In the data rows, 500 means zero.
Here are some points:
646 549 549 500 597 597 597 597 597 597 597 597 597 597 549 549 500 549 597 549 549 597 597 549 549 500 549 500 549 549 597 597
549 597 549 646 549 597 549 597 500 549 500 500 500 549 549 549 597 597 549 500 500 500 500 549 549 597 597 597 597 597 500 500
541 624 631 624 624 624 583 624 624 624 583 583 583 583 583 624 624 624 624 624 624 583 583 583 583 624 624 624 624 624 624 624
624 597 563 604 590 590 583 624 624 631 631 624 631 631 631 631 631 624 631 631 624 590 583 590 549 590 549 590 590 590 541 590
514 549 597 597 514 549 549 500 507 549 507 549 507 549 549 549 556 549 507 549 556 549 514 556 514 549 549 549 507 549 556 556
549 549 597 597 549 549 549 549 549 597 597 549 549 549 549 549 549 549 549 597 597 549 597 597 549 549 549 597 549 549 549 597
549 549 597 549 500 549 549 549 549 549 549 549 500 549 549 549 549 549 549 549 549 549 549 549 549 549 549 549 549 500 597 597
549 597 646 597 549 549 549 549 549 549 597 597 597 549 549 597 597 549 597 549 549 597 549 597 549 597 597 549 549 597 597 597
646 597 500 549 549 646 646 646 597 597 549 597 597 597 549 597 597 549 597 549 549 597 597 597 597 549 549 549 549 597 597 549
500 500 549 500 500 500 500 500 500 500 500 500 500 500 500 500 500 500 500 500 500 500 500 500 500 500 500 500 500 500 500 500
597 549 500 549 549 549 549 549 549 549 549 549 549 549 549 549 549 500 549 549 549 549 500 549 549 549 549 549 500 549 549 597
597 521 563 521 521 556 514 514 563 556 563 521 514 514 514 556 521 521 563 521 563 521 563 563 521 563 514 521 521 521 563 563
549 597 597 597 597 549 549 549 549 549 549 597 549 549 549 597 549 549 549 549 549 597 549 597 597 549 549 549 597 597 597 549
597 597 590 639 604 597 597 597 604 597 646 597 597 597 597 604 597 597 604 597 604 597 604 597 604 604 597 597 597 597 604 604
590 646 646 646 646 646 639 639 639 631 639 639 639 646 646 646 646 646 639 631 639 639 639 646 646 646 646 646 646 639 639 639
500 500 597 500 500 500 500 500 500 500 500 500 500 500 500 500 500 500 500 500 500 500 500 500 500 500 500 500 500 500 500 500
541 624 631 624 583 583 541 541 541 583 583 583 541 583 583 583 541 541 541 583 583 583 583 583 583 583 583 541 541 583 583 583
549 646 646 646 639 639 597 597 597 563 556 597 597 639 639 646 639 597 597 556 556 556 597 597 639 646 639 597 597 604 597 597
631 597 514 556 631 631 631 639 631 639 639 639 631 631 631 631 631 631 639 639 639 639 631 631 639 639 639 631 631 639 639 631
500 500 500 500 500 500 500 500 500 500 500 500 500 500 500 500 500 500 500 500 500 500 500 500 500 500 500 500 500 500 500 500
597 541 624 624 583 549 590 590 583 583 583 541 590 583 583 583 583 583 583 583 583 583 583 583 583 583 541 583 583 583 583 583
646 646 500 597 646 646 646 646 646 646 646 646 646 646 646 646 646 646 646 646 646 646 646 646 646 646 646 646 646 646 646 646
597 549 500 500 549 597 597 597 597 549 597 597 597 597 597 597 597 549 597 597 597 597 597 597 597 597 597 597 597 597 597 597
549 556 563 604 549 549 549 549 549 556 590 549 549 549 549 549 549 549 556 556 549 556 556 556 556 556 597 549 556 556 556 590
590 583 590 631 583 583 583 583 583 583 583 590 583 590 583 583 583 583 590 583 583 583 624 583 590 583 590 590 583 590 583 590
597 500 500 500 500 500 500 500 549 500 500 500 500 500 500 500 500 500 500 549 500 500 500 500 500 500 500 500 500 500 500 500
631 631 521 597 631 631 631 631 639 639 631 639 631 631 631 639 631 631 631 631 639 639 639 639 639 631 631 631 639 631 631 639
500 646 549 646 549 549 500 549 500 500 500 500 500 549 549 597 597 549 500 500 500 500 500 500 549 597 597 597 549 500 500 500
549 646 597 646 597 597 597 597 549 549 500 500 549 597 597 597 597 597 549 549 500 500 549 549 597 646 646 646 597 549 549 500
549 597 549 500 597 549 597 549 597 597 597 597 597 549 549 549 597 597 597 597 549 597 597 597 597 549 597 597 597 549 549 549
500 549 646 597 549 549 549 549 549 549 597 549 549 549 549 549 549 549 597 549 549 549 597 549 549 597 549 549 549 597 597 597
556 549 639 590 590 507 549 549 549 549 556 556 549 549 549 514 549 549 507 549 549 556 549 549 556 597 549 556 556 556 597 590
646 549 500 500 597 597 597 597 597 646 646 597 646 597 597 646 597 597 646 646 597 646 597 597 597 646 597 597 597 597 597 597
639 521 521 521 521 514 556 556 514 514 521 521 521 514 514 514 514 521 521 521 521 521 521 521 521 521 521 521 521 521 521 521
549 646 646 646 646 646 597 646 646 646 597 597 597 597 597 646 646 646 646 646 646 597 597 597 597 646 646 646 646 646 646 646
597 646 646 646 597 597 597 597 597 597 597 646 597 597 597 597 597 597 597 597 597 646 646 646 646 597 597 646 597 646 646 646
597 597 639 597 639 597 597 639 639 639 597 639 639 639 639 639 639 639 639 639 646 639 646 646 639 646 639 639 646 646 646 646
646 500 500 500 549 646 646 646 646 549 646 646 646 646 549 500 500 500 500 549 500 500 500 500 500 500 500 500 500 549 500 500
597 549 597 549 500 500 549 549 549 549 500 549 549 549 549 549 549 549 549 549 549 549 549 549 549 549 549 549 549 549 549 549
590 549 563 604 556 549 549 549 549 597 556 549 549 549 549 549 556 549 549 590 556 549 597 549 556 590 549 549 549 590 549 597
500 507 604 597 507 507 507 507 507 507 507 507 507 507 507 507 549 507 507 507 507 507 507 514 507 507 507 507 507 507 507 514
507 507 597 549 507 500 500 507 507 507 507 507 507 507 507 500 507 507 507 507 556 507 507 514 500 507 507 514 514 507 507 507
500 500 549 549 500 500 500 500 500 500 500 500 500 500 500 500 500 500 500 500 500 500 500 500 500 500 500 500 549 500 500 500
563 556 583 597 556 563 563 563 563 597 597 563 563 563 563 549 556 549 556 597 597 556 590 597 556 556 556 590 556 556 556 604
646 597 549 549 646 646 646 646 646 646 646 646 646 646 646 646 646 646 646 646 646 646 646 646 646 646 646 646 646 646 646 646
563 604 631 631 604 604 563 604 563 563 563 563 563 563 604 604 604 604 604 563 563 563 563 563 563 563 604 604 604 604 604 563
563 597 624 624 556 563 604 563 563 604 604 563 563 604 563 563 604 604 604 604 604 604 597 590 590 597 590 590 590 549 590 590
521 646 590 590 604 604 604 604 604 563 563 521 563 563 563 604 563 604 604 604 563 563 563 521 563 563 563 604 604 563 604 563
500 500 549 500 500 500 500 500 500 500 500 500 500 500 500 500 500 500 500 500 500 500 500 500 500 500 500 500 500 500 500 500
500 500 500 500 500 500 500 500 500 500 500 500 500 500 500 500 500 500 500 500 500 500 500 500 500 500 500 500 500 500 500 500
646 563 604 597 563 563 604 604 604 563 604 604 563 563 563 604 604 604 604 604 604 604 604 604 604 604 604 604 604 604 563 604
597 597 597 597 646 597 646 597 646 646 597 597 646 646 646 646 646 646 646 646 646 646 646 646 646 646 646 646 597 646 646 646
624 590 556 549 624 624 624 624 624 624 624 624 624 624 631 624 624 631 631 631 624 624 631 624 631 624 624 631 624 624 631 624
646 597 500 500 597 597 646 646 646 646 646 646 646 597 597 646 646 597 646 646 597 646 646 646 646 597 597 597 597 597 549 549
541 556 597 604 556 549 549 549 549 590 583 541 541 549 549 556 556 556 549 549 590 549 549 549 549 549 556 556 556 556 597 590
583 624 507 541 624 583 624 583 624 624 624 590 624 624 624 583 624 624 631 624 624 624 624 624 624 624 624 624 624 624 624 624
631 590 563 556 590 583 583 631 631 631 631 631 631 590 590 631 631 631 631 631 639 590 590 590 590 590 583 549 590 590 583 590
549 500 549 500 500 500 500 500 500 500 500 500 500 500 500 500 500 549 500 500 500 500 500 500 500 500 500 549 500 500 549 500
16 more points follow, each with its number after it:
597 500 500 549 549 597 597 597 597 597 597 597 597 597 549 549 597 597 549 597 597 597 597 549 597 549 597 549 549 549 549 500 0
514 556 590 590 507 507 514 514 514 556 556 514 556 514 514 514 556 556 507 514 514 514 507 549 507 514 500 507 549 507 556 549 1
646 597 500 500 597 646 646 646 646 646 646 646 646 646 646 597 597 597 597 597 597 597 597 549 549 549 597 549 549 549 549 597 2
541 631 624 631 624 631 583 631 624 624 583 583 583 583 583 624 624 624 624 624 624 583 583 583 583 624 624 631 624 624 631 624 3
646 597 646 646 549 549 549 549 549 549 549 597 597 597 597 597 597 597 597 597 597 597 597 597 549 597 597 597 597 597 597 597 4
500 500 500 500 500 500 500 500 500 500 500 500 500 500 500 500 500 500 500 500 500 500 500 549 500 500 500 500 500 500 500 500 5
597 549 597 549 549 549 549 549 549 549 549 549 549 549 549 549 549 549 597 597 500 597 549 597 597 549 549 549 549 597 549 597 6
507 604 604 646 597 556 556 556 556 556 514 514 514 556 556 597 597 597 556 556 563 556 556 556 563 556 597 597 597 597 597 563 7
500 500 597 514 507 500 507 500 500 500 507 507 507 500 500 500 500 507 500 500 507 500 507 507 500 507 507 500 507 507 500 507 8
597 597 597 549 549 597 597 597 597 597 597 597 597 597 597 597 597 597 549 597 597 597 597 597 549 597 549 597 597 597 597 597 9
646 549 500 500 597 597 646 646 597 646 646 646 646 597 646 646 646 646 646 646 646 646 646 646 646 646 646 646 646 646 646 646 10
549 646 646 646 646 646 597 597 549 597 549 549 597 646 646 646 646 597 597 597 549 549 597 646 646 646 646 646 597 597 500 549 11
500 549 597 597 500 549 549 500 549 549 549 549 549 549 500 500 549 549 549 549 549 549 549 549 597 549 549 549 549 549 549 500 12
549 646 597 646 597 597 597 597 597 597 597 597 597 597 597 597 597 597 597 597 597 597 597 597 597 597 597 597 597 597 646 597 13
646 646 500 500 646 646 646 646 646 646 646 646 646 646 646 646 646 646 646 646 646 646 646 646 646 646 646 646 646 646 646 646 14
597 549 549 597 597 597 597 597 597 597 597 597 597 597 597 549 549 549 597 597 597 549 597 549 549 597 597 549 597 549 597 597 15
Which two of these numbered points are nearest to each point below, looking only along the 4 directions in which the first points spread most? Their numbers follow each, nearest first.
549 597 646 646 549 549 549 549 597 597 597 549 597 549 597 597 549 597 597 597 597 597 597 549 597 597 597 597 597 549 597 597 > 4 13
590 604 604 646 604 604 604 604 604 604 639 597 597 597 597 597 597 597 604 604 604 604 604 604 604 597 604 604 604 604 604 597 > 13 3
646 597 646 646 597 597 597 597 597 597 597 597 646 597 597 597 597 597 597 597 597 597 597 597 597 597 597 597 597 597 597 597 > 13 9
521 549 624 541 521 521 521 521 521 521 521 521 521 521 521 521 521 521 521 521 521 521 521 521 521 521 521 521 521 521 521 521 > 1 8
646 590 500 500 597 646 646 646 646 646 646 646 646 639 646 604 604 604 604 604 604 604 604 563 563 563 604 563 563 563 563 604 > 2 9
604 590 556 549 590 604 597 597 597 590 597 597 597 590 549 590 597 597 556 597 631 590 597 597 597 590 597 597 590 597 597 597 > 9 15
500 500 500 500 500 500 500 500 500 500 500 500 500 500 500 500 500 500 500 500 500 500 500 500 500 500 500 500 500 500 500 500 > 5 8
556 631 631 624 597 597 597 597 556 556 556 556 597 597 639 639 646 639 597 556 563 563 604 597 639 639 639 639 597 604 556 556 > 11 3
604 604 549 549 604 604 604 604 604 646 604 604 604 604 604 604 604 604 604 604 646 604 604 604 604 604 604 604 563 563 563 563 > 9 15
646 563 604 604 563 563 604 604 604 563 604 604 563 563 563 604 604 604 604 604 604 604 604 604 604 604 604 604 604 604 563 604 > 9 13
507 624 631 639 631 590 549 541 541 541 549 541 500 541 583 583 624 583 541 541 500 500 541 549 541 590 583 583 631 590 549 549 > 7 12
597 549 500 549 549 597 597 597 597 597 597 597 597 597 597 597 549 597 597 549 549 549 549 597 549 549 549 597 500 549 549 597 > 0 15
549 646 646 646 646 646 597 549 549 549 549 597 597 646 646 646 646 597 549 549 500 549 646 646 646 646 646 597 597 549 549 549 > 11 3
549 549 597 597 549 549 549 549 549 549 500 549 500 549 549 500 549 549 549 549 549 549 549 549 549 549 549 549 549 549 549 549 > 12 1
646 563 500 500 563 604 604 604 604 604 604 646 604 604 604 563 563 563 563 563 563 563 563 521 563 563 563 563 563 563 563 563 > 0 15
500 500 597 549 500 500 500 500 500 500 500 500 500 500 500 500 500 500 500 500 500 500 500 500 500 500 500 549 500 500 549 500 > 8 5
549 646 646 646 646 646 597 597 597 597 597 597 646 646 646 646 646 646 646 597 597 597 646 646 646 646 646 646 646 646 646 646 > 3 13
646 549 500 500 500 646 646 646 597 500 549 597 646 646 597 549 500 500 500 500 549 549 549 549 549 500 549 549 500 500 500 549 > 0 15
549 646 646 646 646 646 597 597 597 597 597 597 597 597 646 646 646 646 646 646 597 597 597 597 597 597 646 646 646 646 646 597 > 3 13
604 604 631 631 604 604 604 604 604 604 604 604 604 604 604 604 604 604 604 604 604 646 563 604 604 563 604 604 604 563 604 646 > 13 3
500 541 624 583 541 541 541 541 541 541 541 541 541 541 541 541 541 541 541 541 541 541 541 583 541 541 541 541 541 541 541 583 > 12 1
549 646 646 646 597 597 597 597 549 549 549 549 597 597 646 646 646 646 597 549 549 549 597 597 646 646 646 646 597 597 549 549 > 11 3
500 500 597 549 500 500 500 500 500 500 500 500 500 500 500 500 500 500 500 500 500 500 500 500 500 500 500 500 500 500 500 500 > 8 5
556 521 646 604 563 514 521 563 521 563 521 521 563 521 563 563 521 563 563 563 563 563 563 521 563 521 563 521 563 521 563 563 > 12 6
597 549 597 549 549 597 597 597 597 549 549 597 597 597 597 549 549 549 549 597 549 597 549 597 549 597 597 597 549 597 597 597 > 15 9
646 646 500 549 646 646 646 646 646 646 646 646 646 646 646 646 646 646 646 646 646 646 646 646 646 646 646 646 646 646 646 646 > 14 10
597 597 549 549 597 549 597 597 597 597 597 597 597 597 597 597 597 597 597 597 597 597 597 549 597 597 597 597 597 597 646 646 > 9 15
500 549 646 549 500 500 500 500 549 500 500 500 500 500 500 500 500 500 500 500 500 500 500 500 500 500 500 500 549 500 500 500 > 8 1
500 549 597 549 549 549 500 500 549 549 549 500 500 549 549 549 549 500 500 500 549 549 549 549 500 500 500 500 500 549 500 500 > 1 12
624 563 521 521 597 639 631 639 639 639 639 639 639 631 639 639 639 639 639 597 597 597 597 556 556 556 556 563 556 563 597 514 > 2 9
646 646 500 549 646 646 646 646 646 646 646 646 646 646 646 646 646 646 646 646 646 646 646 646 646 646 646 646 646 646 646 646 > 14 10
646 646 500 500 646 646 646 646 646 646 646 646 646 646 646 646 646 646 646 646 646 646 646 646 646 646 646 646 646 646 646 646 > 14 10
514 500 583 590 549 507 507 549 507 556 507 507 507 507 549 500 500 500 549 507 507 507 507 507 507 507 549 549 549 549 549 500 > 1 8
646 556 507 514 597 597 639 604 646 646 646 646 604 604 604 604 604 646 646 604 646 639 639 597 631 639 631 597 639 639 631 639 > 10 14
549 646 646 646 646 646 597 597 597 597 597 597 597 597 646 646 646 646 597 597 597 597 646 646 646 646 646 646 646 646 646 597 > 3 11
500 500 639 597 541 507 500 549 500 541 541 549 549 500 507 541 541 549 507 549 549 500 507 549 500 541 541 541 507 500 549 500 > 1 12
646 549 500 500 597 646 646 646 646 646 646 646 646 646 646 646 597 597 597 597 597 549 597 549 549 549 549 549 549 549 549 549 > 2 0
563 604 639 639 604 563 604 604 604 604 604 604 604 604 604 604 604 604 604 604 604 604 604 604 604 604 604 604 604 604 646 604 > 13 3
549 597 646 646 597 549 549 549 549 597 597 597 549 597 597 549 549 597 597 597 597 549 549 597 597 597 597 597 549 597 597 597 > 4 13
521 604 624 624 604 597 604 604 563 604 604 604 563 563 604 604 604 604 604 563 563 563 563 604 604 604 604 604 604 646 563 604 > 13 4
646 500 500 500 597 646 646 646 646 646 646 646 646 646 646 646 646 646 646 646 646 646 597 597 597 549 597 549 549 549 597 549 > 2 10
597 500 597 549 549 549 549 549 549 597 597 549 549 549 549 549 549 549 549 549 549 597 597 597 549 549 597 549 549 597 549 549 > 6 12
597 597 597 646 597 597 597 597 597 597 646 597 597 597 597 597 597 597 597 597 597 597 597 597 597 597 597 597 597 597 597 597 > 13 9
646 590 541 541 631 597 597 597 639 597 639 604 639 597 639 631 590 631 631 631 631 631 631 624 631 590 631 590 631 631 631 631 > 10 14
500 500 500 500 500 500 500 500 500 500 500 500 500 500 500 500 500 500 500 500 500 500 500 500 500 500 500 500 500 500 500 500 > 5 8
639 583 500 500 541 624 624 624 583 583 583 624 624 624 583 583 541 541 541 549 541 583 583 583 583 583 541 583 541 541 541 583 > 0 15
541 549 597 556 500 541 541 541 541 549 549 541 507 541 541 541 549 549 541 541 541 541 541 549 541 541 541 541 549 500 590 590 > 12 1
639 624 507 500 624 590 624 624 631 631 631 624 624 624 624 631 624 624 631 624 631 624 631 631 624 631 624 624 624 624 631 631 > 10 14
549 583 590 590 541 541 549 590 541 583 590 583 541 541 541 541 549 549 590 583 583 583 549 549 590 583 583 541 541 583 590 541 > 6 12
597 597 646 646 549 549 549 549 597 597 549 597 597 549 549 597 597 549 549 597 597 597 597 597 549 597 597 549 597 597 597 597 > 4 9
549 624 639 639 624 624 583 624 631 631 590 590 590 583 590 631 631 631 631 631 631 590 590 597 590 631 631 631 631 639 631 631 > 3 13
646 500 500 500 597 646 646 646 646 646 646 646 646 646 646 646 646 646 646 646 646 646 646 646 597 597 597 549 549 549 500 500 > 2 10
500 597 646 646 549 549 549 549 549 549 549 549 549 549 500 549 549 549 549 549 500 549 549 549 549 549 549 549 549 500 549 549 > 12 1
507 549 604 556 514 500 549 507 507 507 507 549 549 549 507 500 507 549 541 507 507 507 549 507 549 556 507 549 507 507 556 514 > 1 12
639 541 507 500 500 631 631 639 590 507 549 597 631 631 590 541 500 500 507 507 541 541 549 541 541 500 541 541 500 500 500 541 > 0 6
514 597 597 646 597 556 556 556 556 556 514 514 514 556 556 597 597 597 556 556 556 556 563 556 556 556 597 597 597 597 597 556 > 7 4
563 646 583 624 604 604 604 604 563 563 563 563 604 604 604 646 646 604 604 563 563 563 563 604 646 646 604 646 604 604 563 563 > 11 3
556 556 590 583 556 556 556 556 556 597 597 556 556 556 556 556 556 556 556 556 597 556 556 556 556 556 556 556 556 556 597 597 > 6 12
549 500 597 597 500 500 500 549 500 500 549 549 549 500 500 549 500 500 549 500 549 549 500 549 549 500 549 500 549 500 549 549 > 1 12
549 646 597 646 597 597 597 597 549 549 549 549 597 597 597 646 646 597 597 549 549 549 549 597 646 646 597 646 597 597 549 549 > 11 13
646 646 500 500 646 646 646 646 646 646 646 646 646 646 646 646 646 646 646 646 646 646 646 646 646 646 646 646 646 646 646 646 > 14 10
500 500 500 500 500 500 500 500 500 500 500 500 500 500 500 500 500 500 500 500 500 500 500 500 500 500 500 500 500 500 500 500 > 5 8
Now 16 new points, numbered from 0 again:
549 646 646 646 646 646 646 646 646 646 646 597 597 597 597 597 646 646 646 646 646 646 646 646 646 597 646 597 646 646 646 646 0
549 639 646 646 639 631 597 590 597 597 639 590 639 639 631 639 631 639 631 639 597 639 639 639 639 639 639 639 639 639 639 639 1
604 646 556 521 646 604 646 646 646 646 646 646 646 646 646 646 646 646 646 646 646 646 646 646 646 646 646 646 646 646 646 646 2
646 604 590 597 604 646 604 646 604 604 646 646 646 604 604 563 604 604 604 604 604 604 604 604 604 604 604 604 604 604 604 646 3
500 500 500 500 500 500 500 500 500 500 500 500 500 500 500 500 500 500 500 500 500 500 500 500 500 500 500 500 500 500 500 500 4
500 507 521 556 507 500 507 507 507 507 514 500 507 507 500 507 507 507 507 507 507 507 507 507 507 507 541 507 507 507 507 507 5
597 646 646 646 597 597 597 597 597 646 597 646 597 646 597 597 597 597 597 646 646 646 646 646 646 597 597 646 597 597 646 646 6
597 500 549 500 500 549 549 597 549 500 500 549 549 549 549 500 500 500 500 500 500 500 500 549 500 500 500 549 500 500 500 549 7
646 597 500 549 646 646 646 646 646 646 646 646 646 646 646 646 646 646 646 646 646 646 646 646 646 646 646 646 646 646 646 646 8
556 597 624 624 597 597 556 556 597 597 597 597 556 597 556 597 597 597 597 597 597 597 604 597 604 597 597 597 604 597 597 604 9
646 597 597 597 597 646 597 646 597 597 646 646 646 597 597 549 597 597 597 597 597 597 597 597 597 597 597 597 597 597 597 646 10
541 624 631 624 624 624 583 541 541 541 541 583 583 624 624 624 624 583 541 541 500 541 624 624 624 624 624 583 583 541 541 549 11
521 521 541 507 521 521 521 521 521 521 521 521 521 521 521 521 521 521 521 521 521 521 521 521 521 521 521 521 521 521 521 521 12
541 631 646 631 624 624 583 583 583 541 583 583 583 624 624 624 624 624 583 541 583 583 583 624 624 624 624 624 624 583 583 583 13
646 500 500 500 549 500 549 500 549 549 549 500 549 500 500 500 500 549 549 549 549 549 549 549 549 549 500 500 500 549 549 500 14
604 514 549 590 563 563 563 521 521 521 521 563 521 521 521 563 563 563 563 521 521 563 563 521 563 521 563 521 563 563 563 556 15
The same question for these:
631 604 604 563 646 604 597 597 631 631 631 631 639 639 646 646 604 639 639 631 631 631 597 597 604 604 563 563 597 597 590 590 > 3 10
646 597 500 549 646 646 646 646 646 646 646 646 646 646 646 646 646 646 646 646 646 646 646 646 646 646 646 646 646 646 597 646 > 8 2
639 583 507 549 590 631 639 639 597 597 639 639 639 639 597 556 507 549 590 590 597 590 549 556 541 590 549 549 556 549 556 549 > 10 3
639 514 507 507 556 514 556 514 556 556 556 514 556 514 507 514 514 556 549 556 563 556 556 556 556 556 514 514 514 556 556 514 > 14 15
646 549 500 549 597 646 646 646 597 549 597 646 646 646 597 549 549 549 549 549 597 597 549 500 549 549 549 500 549 549 597 549 > 10 3
646 646 646 646 646 646 646 646 646 646 646 646 646 646 646 646 646 646 646 646 646 646 646 646 646 646 646 646 646 646 646 646 > 0 1
597 500 500 500 500 549 597 549 549 549 549 549 549 549 549 549 500 500 549 549 549 549 500 549 549 500 500 500 500 500 500 500 > 14 7
590 604 639 631 597 556 556 556 597 597 597 549 590 590 590 597 597 597 597 597 597 590 597 597 590 590 597 597 597 597 597 597 > 9 13
639 500 500 500 500 583 624 624 549 507 500 583 583 583 541 500 500 500 500 500 500 500 500 500 500 500 500 500 500 500 500 500 > 7 14
549 549 646 646 597 549 549 549 597 597 597 597 597 549 597 597 597 597 597 597 597 597 597 597 597 597 597 597 597 597 597 597 > 9 13
646 597 500 500 646 646 646 646 646 646 646 646 646 646 646 646 646 646 646 646 646 646 646 646 646 646 646 646 646 646 646 646 > 8 2
597 597 646 597 646 597 597 646 646 646 597 646 646 646 646 646 646 646 646 646 646 646 646 646 646 646 646 646 646 646 646 646 > 0 1
541 624 639 631 624 624 583 541 541 541 583 583 583 624 624 624 624 624 583 583 590 583 583 583 624 624 624 624 624 624 583 583 > 13 11
646 597 500 500 646 646 646 646 646 646 646 646 646 646 646 646 646 646 646 646 646 646 646 646 646 646 646 646 646 646 646 646 > 8 2
646 646 597 597 646 646 646 646 646 646 646 646 646 646 646 646 646 646 646 646 646 646 646 646 646 646 646 646 646 646 646 646 > 2 8
549 646 646 646 646 646 597 597 597 597 597 597 597 597 646 646 646 646 646 646 597 597 597 646 597 646 646 646 646 646 646 597 > 1 0
624 624 521 514 624 624 624 624 624 624 624 624 624 624 583 541 541 583 624 583 583 583 583 583 583 583 583 583 541 583 583 583 > 10 3
590 631 639 556 631 590 631 631 631 631 631 590 590 590 631 590 590 590 590 631 639 631 639 639 631 631 631 631 631 590 631 639 > 6 1
549 646 646 646 646 597 597 549 597 549 597 549 597 597 597 597 646 597 597 597 549 597 597 597 597 597 646 597 597 597 597 549 > 13 11
549 646 646 646 646 646 597 597 597 549 549 597 597 646 646 646 646 597 597 549 549 549 597 597 646 646 646 597 597 597 597 597 > 13 11
549 549 549 597 549 549 549 549 549 549 597 549 549 549 549 549 549 549 549 549 549 549 549 549 549 549 597 549 549 549 549 597 > 15 12
597 646 646 646 597 597 597 597 597 646 646 597 597 597 597 597 597 597 597 597 597 646 646 646 646 597 597 597 646 597 646 646 > 6 1
646 549 500 549 549 646 646 646 597 500 597 646 646 646 597 549 500 549 597 597 549 549 549 549 549 549 549 549 500 549 597 549 > 10 3
590 631 646 639 624 590 590 590 590 590 631 631 631 590 590 590 597 631 631 631 639 639 624 624 631 631 631 631 631 631 631 639 > 6 1
521 521 507 514 521 521 521 521 521 521 521 521 521 521 521 521 521 521 521 521 521 521 521 521 521 521 521 521 521 521 521 521 > 12 5
500 500 549 597 500 500 500 500 500 500 500 500 500 500 500 500 500 500 500 500 500 549 549 549 500 500 500 500 500 500 500 500 > 5 4
604 639 583 549 597 604 646 604 646 597 639 604 646 604 604 597 639 639 639 639 639 639 639 639 639 639 639 639 639 639 639 639 > 2 8
541 514 556 563 507 507 507 507 500 500 500 500 500 507 507 507 507 507 507 507 500 507 500 500 507 507 507 507 507 507 507 507 > 5 4
597 549 549 646 549 549 500 549 549 549 549 549 549 549 549 549 549 549 597 500 549 597 549 549 549 549 549 549 549 597 549 597 > 15 12
500 500 500 500 500 500 500 500 500 500 500 500 500 500 500 500 500 500 500 500 500 500 500 500 500 500 500 500 500 500 500 500 > 4 5
549 597 646 646 549 549 549 549 597 597 597 597 597 597 549 549 597 597 597 597 597 597 597 597 597 597 597 597 597 597 597 597 > 9 13
549 541 590 590 549 541 549 541 541 549 549 590 507 541 541 549 549 549 590 549 549 549 541 590 549 549 549 549 590 549 590 549 > 15 12
549 646 597 549 597 597 646 646 646 646 646 597 597 597 597 597 597 597 597 597 646 597 597 597 597 646 597 597 646 597 597 597 > 3 10
646 646 597 549 597 646 646 646 646 597 597 646 646 646 646 597 597 597 597 597 597 597 646 597 597 597 646 597 597 597 646 597 > 3 10
646 597 597 549 646 597 597 597 646 646 646 646 646 646 646 646 597 646 646 646 646 646 597 597 597 597 549 549 597 597 597 597 > 3 10
646 646 597 597 646 646 646 646 646 646 646 646 646 646 646 646 646 646 646 646 646 646 646 646 646 646 646 646 646 646 646 646 > 2 8
597 500 549 549 549 500 500 500 549 500 500 500 549 500 500 500 500 500 549 549 549 500 500 500 500 549 549 500 500 549 500 549 > 12 5
646 646 646 646 646 646 646 646 646 646 646 646 646 646 646 646 646 646 646 646 646 646 646 646 646 646 646 646 646 646 646 646 > 0 1
597 646 646 646 646 604 646 646 646 646 646 646 646 639 639 646 646 646 646 646 646 646 646 646 646 646 646 646 646 646 646 646 > 0 1
646 597 597 597 646 646 646 646 646 646 646 646 646 646 646 646 646 646 646 646 646 646 646 646 646 646 646 646 646 646 646 646 > 2 8
556 631 639 631 639 631 597 597 597 597 597 597 597 639 639 639 646 639 639 597 597 597 597 646 639 646 639 639 639 639 597 604 > 1 13
597 631 639 639 631 590 590 590 597 631 631 590 590 631 631 631 631 639 639 639 639 631 639 639 639 639 639 639 631 631 631 639 > 1 0
624 583 500 507 583 624 624 624 624 583 583 624 624 624 583 541 500 500 541 583 541 583 541 541 541 541 590 541 541 541 583 624 > 10 15
646 646 597 597 646 646 646 646 646 646 646 646 646 646 646 646 646 646 646 646 646 646 646 646 646 646 646 646 646 646 646 646 > 2 8
549 549 604 597 556 549 507 541 556 549 549 549 556 549 549 556 549 549 549 556 597 556 556 556 549 549 556 549 590 556 556 549 > 15 12
646 646 624 639 646 646 646 646 646 646 646 646 646 646 646 646 646 646 646 646 646 646 646 646 646 646 646 646 646 646 646 646 > 0 2
646 597 549 597 597 597 597 646 597 646 646 646 646 646 646 597 597 646 597 597 597 597 597 597 549 549 597 549 549 597 549 549 > 10 3
597 597 597 597 597 597 597 597 597 646 597 646 597 597 597 597 597 646 646 597 646 646 597 646 597 597 597 597 597 646 646 646 > 6 3
500 500 549 549 500 500 500 500 500 500 549 500 500 500 500 549 549 500 500 500 500 500 549 500 500 500 500 500 549 500 500 500 > 5 12
646 500 500 500 500 597 597 597 500 500 500 500 500 500 500 500 500 500 500 500 500 549 500 500 500 500 500 500 500 500 500 549 > 7 12
556 549 590 590 556 556 556 514 556 556 556 556 556 514 556 549 549 507 590 556 556 549 549 549 556 549 549 549 556 549 549 590 > 15 12
549 646 646 646 646 646 597 646 597 597 597 597 597 597 597 646 646 646 597 646 597 597 597 597 597 646 597 646 646 646 646 597 > 1 13
646 597 500 549 646 646 646 646 646 646 646 646 646 646 646 646 646 646 646 646 646 646 646 646 646 646 646 646 646 646 646 646 > 8 2
597 563 563 597 556 556 556 514 556 556 556 514 556 556 514 556 556 556 556 556 556 604 563 556 556 556 556 514 556 556 556 556 > 15 14
646 597 500 500 646 646 646 646 646 646 646 646 646 646 646 646 646 646 646 646 646 646 646 646 646 646 646 646 646 646 646 646 > 8 2
563 631 624 624 631 590 597 556 556 556 556 556 597 597 597 631 597 590 549 541 549 507 541 583 583 631 624 631 590 549 541 500 > 11 13
563 631 624 624 639 597 604 597 604 604 604 604 597 597 639 639 639 604 646 597 563 604 604 597 646 646 646 639 646 604 604 604 > 1 13
597 646 646 646 646 646 646 646 646 646 646 646 646 646 646 646 646 646 646 646 646 646 646 646 646 646 646 646 646 646 646 646 > 0 1
500 583 583 583 541 583 583 583 583 541 541 541 500 500 541 541 541 583 583 583 541 541 500 541 541 541 583 541 541 583 583 500 > 15 12
597 646 597 549 646 646 646 646 646 646 646 646 597 597 597 597 646 646 646 646 646 646 646 646 597 646 646 597 646 646 646 646 > 2 0
500 549 549 549 500 500 500 500 549 500 500 500 500 500 500 500 500 549 500 500 500 500 500 500 500 500 500 500 500 500 500 549 > 5 4
521 521 514 556 521 521 521 521 521 521 521 521 521 521 521 521 521 521 521 521 521 521 521 521 521 521 563 521 521 521 521 521 > 12 5
